In the data rows, the value 128 means zero.
Some points, each followed by its number:
{110, 105, 084, 094, 090, 125, 162, 255, 164, 142, 127, 101, 131, 116, 133, 161, 157, 139, 157, 133, 146, 167, 180, 165, 166, 152, 137, 114, 118, 110, 097, 130, 141, 125, 102, 099, 091, 080, 122, 122, 116, 138, 122, 151, 163, 132, 138, 116} 0
{171, 182, 200, 176, 177, 164, 149, 161, 111, 106, 085, 083, 120, 116, 132, 135, 099, 119, 107, 086, 106, 103, 108, 140, 139, 133, 142, 121, 112, 120, 063, 128, 083, 055, 063, 096, 092, 106, 126, 113, 124, 126, 132, 135, 141, 144, 156, 154} 1
{133, 138, 132, 161, 132, 139, 123, 054, 107, 094, 089, 073, 089, 093, 128, 125, 095, 116, 101, 124, 147, 153, 145, 148, 119, 108, 098, 119, 135, 138, 192, 164, 127, 122, 122, 153, 137, 155, 151, 124, 135, 128, 139, 121, 117, 118, 117, 117} 2
{142, 137, 156, 164, 163, 160, 160, 125, 108, 110, 084, 100, 123, 118, 155, 129, 119, 116, 108, 106, 108, 117, 099, 104, 125, 115, 125, 146, 121, 122, 195, 175, 145, 144, 119, 119, 140, 148, 135, 119, 092, 108, 116, 103, 114, 120, 109, 119} 3
{141, 160, 164, 135, 111, 080, 073, 000, 094, 126, 131, 126, 117, 091, 092, 111, 095, 113, 112, 102, 102, 110, 103, 113, 128, 129, 119, 108, 116, 105, 137, 149, 116, 117, 120, 126, 116, 089, 107, 109, 126, 146, 144, 146, 134, 114, 124, 126} 4
{080, 110, 111, 128, 136, 123, 132, 097, 118, 109, 113, 119, 140, 186, 169, 174, 255, 180, 136, 142, 109, 105, 089, 094, 105, 119, 145, 126, 118, 105, 014, 074, 102, 155, 171, 136, 139, 126, 111, 113, 123, 120, 111, 120, 118, 125, 104, 098} 5
{115, 113, 121, 108, 110, 105, 095, 065, 121, 111, 113, 109, 097, 143, 113, 131, 116, 131, 164, 157, 140, 155, 148, 156, 148, 120, 113, 111, 101, 114, 066, 100, 119, 099, 125, 117, 115, 147, 111, 099, 127, 109, 138, 127, 107, 125, 104, 115} 6
{133, 125, 119, 131, 141, 114, 102, 076, 101, 118, 120, 118, 124, 167, 139, 145, 200, 157, 139, 145, 118, 125, 134, 134, 151, 149, 145, 143, 165, 176, 213, 141, 163, 160, 160, 139, 144, 124, 132, 138, 108, 109, 111, 119, 128, 154, 145, 139} 7
{134, 154, 140, 124, 136, 149, 151, 169, 148, 119, 091, 101, 094, 149, 146, 173, 240, 180, 156, 161, 145, 115, 115, 129, 129, 135, 123, 100, 106, 097, 000, 090, 124, 181, 198, 143, 144, 140, 111, 119, 110, 112, 094, 087, 090, 080, 117, 134} 8
{153, 143, 139, 127, 121, 133, 141, 123, 131, 137, 149, 154, 162, 151, 148, 150, 172, 153, 141, 134, 122, 102, 091, 087, 097, 103, 114, 119, 124, 123, 118, 119, 107, 146, 152, 135, 135, 136, 127, 140, 121, 122, 108, 099, 108, 102, 114, 120} 9
{157, 153, 161, 135, 155, 154, 154, 184, 139, 124, 114, 106, 117, 117, 122, 124, 076, 096, 102, 096, 126, 146, 139, 141, 134, 127, 103, 105, 110, 104, 127, 133, 117, 102, 101, 112, 103, 112, 153, 137, 166, 138, 121, 103, 083, 100, 117, 146} 10
{073, 076, 099, 128, 149, 154, 154, 187, 151, 149, 154, 149, 132, 124, 129, 130, 166, 137, 132, 117, 121, 110, 141, 128, 120, 150, 165, 172, 176, 158, 139, 121, 130, 165, 191, 168, 185, 193, 142, 145, 129, 118, 106, 103, 126, 124, 110, 106} 11
{139, 139, 134, 124, 122, 115, 086, 098, 119, 146, 171, 169, 142, 122, 137, 104, 150, 148, 159, 165, 142, 117, 112, 102, 113, 117, 124, 121, 104, 106, 121, 100, 131, 155, 133, 101, 090, 100, 106, 138, 159, 141, 128, 111, 102, 126, 138, 144} 12
{102, 105, 108, 095, 102, 095, 101, 125, 133, 155, 150, 155, 140, 123, 138, 133, 145, 146, 172, 155, 142, 123, 115, 088, 093, 097, 083, 102, 117, 121, 210, 146, 173, 162, 133, 141, 146, 127, 153, 138, 133, 127, 132, 156, 145, 140, 134, 123} 13
{125, 126, 109, 144, 142, 179, 178, 243, 166, 121, 109, 117, 116, 109, 121, 119, 144, 146, 126, 134, 121, 105, 141, 138, 125, 138, 141, 144, 147, 136, 108, 131, 138, 122, 121, 130, 129, 115, 123, 136, 138, 148, 149, 177, 183, 164, 183, 151} 14
{164, 131, 130, 130, 119, 123, 092, 011, 107, 136, 185, 184, 163, 159, 137, 156, 165, 150, 183, 161, 135, 130, 106, 106, 109, 108, 127, 125, 137, 143, 140, 125, 154, 150, 148, 129, 119, 141, 142, 163, 150, 101, 088, 071, 092, 135, 145, 160} 15
{171, 158, 144, 136, 121, 120, 121, 084, 106, 116, 113, 135, 141, 119, 139, 115, 078, 105, 110, 109, 122, 144, 121, 146, 154, 140, 148, 133, 124, 143, 145, 129, 117, 105, 126, 149, 138, 120, 117, 131, 143, 166, 182, 191, 189, 150, 156, 136} 16
New points follow, each followed by the numbers of its five nearest points above, looking only along the 4 directions in which the numbered points spread most, nearest first.
{131, 109, 113, 110, 094, 092, 099, 103, 127, 136, 136, 134, 116, 082, 074, 070, 043, 118, 167, 174, 187, 184, 169, 131, 115, 115, 124, 124, 155, 138, 168, 132, 118, 110, 087, 104, 118, 108, 141, 130, 124, 105, 115, 128, 137, 146, 132, 149} >> 16 13 12 4 2
{162, 141, 117, 124, 134, 168, 163, 213, 128, 113, 133, 136, 134, 116, 107, 099, 091, 122, 140, 152, 143, 131, 114, 113, 138, 141, 144, 130, 107, 120, 133, 176, 143, 124, 132, 152, 136, 124, 121, 108, 130, 141, 138, 142, 146, 154, 159, 188} >> 14 10 16 0 3
{119, 135, 135, 123, 120, 101, 107, 041, 102, 107, 099, 108, 101, 145, 106, 118, 130, 120, 124, 122, 093, 107, 099, 117, 153, 139, 140, 137, 116, 129, 180, 112, 121, 151, 134, 100, 129, 129, 101, 104, 103, 105, 118, 125, 123, 125, 107, 124} >> 2 4 9 7 12
{139, 144, 145, 113, 115, 117, 129, 147, 151, 146, 123, 135, 138, 135, 153, 146, 174, 152, 148, 151, 140, 133, 121, 121, 143, 156, 158, 145, 136, 129, 140, 159, 137, 136, 133, 163, 162, 118, 110, 105, 117, 151, 142, 123, 102, 101, 122, 129} >> 9 7 12 6 13
{127, 111, 098, 103, 124, 130, 127, 173, 141, 161, 181, 171, 167, 132, 126, 105, 026, 073, 078, 093, 129, 148, 177, 144, 124, 133, 129, 138, 138, 116, 098, 094, 123, 120, 120, 114, 119, 144, 145, 128, 116, 130, 102, 119, 132, 132, 150, 145} >> 16 10 14 0 6
{104, 124, 130, 162, 143, 131, 139, 105, 133, 141, 132, 144, 138, 171, 139, 133, 112, 113, 158, 166, 129, 140, 140, 111, 118, 128, 122, 126, 125, 107, 076, 103, 147, 147, 144, 155, 123, 113, 137, 139, 147, 147, 118, 122, 125, 122, 118, 124} >> 9 6 12 7 13
{125, 117, 110, 120, 110, 110, 124, 106, 118, 135, 110, 132, 140, 172, 166, 159, 212, 171, 152, 174, 154, 154, 146, 146, 155, 140, 149, 126, 129, 132, 131, 123, 153, 147, 141, 151, 120, 127, 150, 142, 130, 128, 150, 137, 144, 126, 117, 119} >> 9 12 13 7 6
{123, 104, 108, 123, 105, 118, 113, 095, 102, 113, 123, 134, 155, 157, 152, 120, 058, 071, 105, 124, 159, 181, 164, 109, 089, 104, 112, 119, 130, 140, 137, 139, 132, 077, 094, 094, 098, 107, 123, 141, 129, 112, 087, 075, 084, 112, 114, 119} >> 16 2 6 4 12
{118, 112, 120, 129, 140, 143, 135, 186, 151, 164, 187, 179, 136, 126, 119, 101, 153, 149, 180, 179, 122, 124, 109, 111, 123, 103, 110, 107, 095, 102, 034, 078, 130, 182, 193, 161, 144, 105, 085, 108, 104, 114, 125, 106, 141, 159, 138, 131} >> 9 5 12 6 8
{163, 154, 122, 097, 117, 125, 124, 111, 100, 091, 092, 103, 119, 111, 139, 137, 137, 142, 142, 124, 137, 131, 115, 128, 124, 105, 103, 098, 086, 107, 094, 145, 131, 105, 101, 122, 114, 117, 096, 091, 093, 113, 146, 171, 183, 167, 185, 185} >> 6 16 10 12 4
{145, 142, 165, 163, 165, 168, 158, 118, 117, 113, 114, 121, 122, 112, 112, 115, 108, 116, 115, 118, 121, 121, 116, 123, 133, 129, 119, 113, 100, 099, 152, 141, 132, 123, 103, 134, 130, 121, 103, 097, 107, 124, 138, 165, 174, 171, 173, 163} >> 10 16 2 3 1
{151, 162, 167, 156, 173, 157, 131, 078, 077, 071, 103, 114, 124, 113, 104, 067, 030, 080, 072, 092, 076, 077, 093, 108, 146, 154, 132, 145, 136, 140, 228, 162, 124, 107, 106, 107, 106, 133, 129, 134, 134, 111, 124, 110, 108, 131, 127, 120} >> 2 3 16 10 4
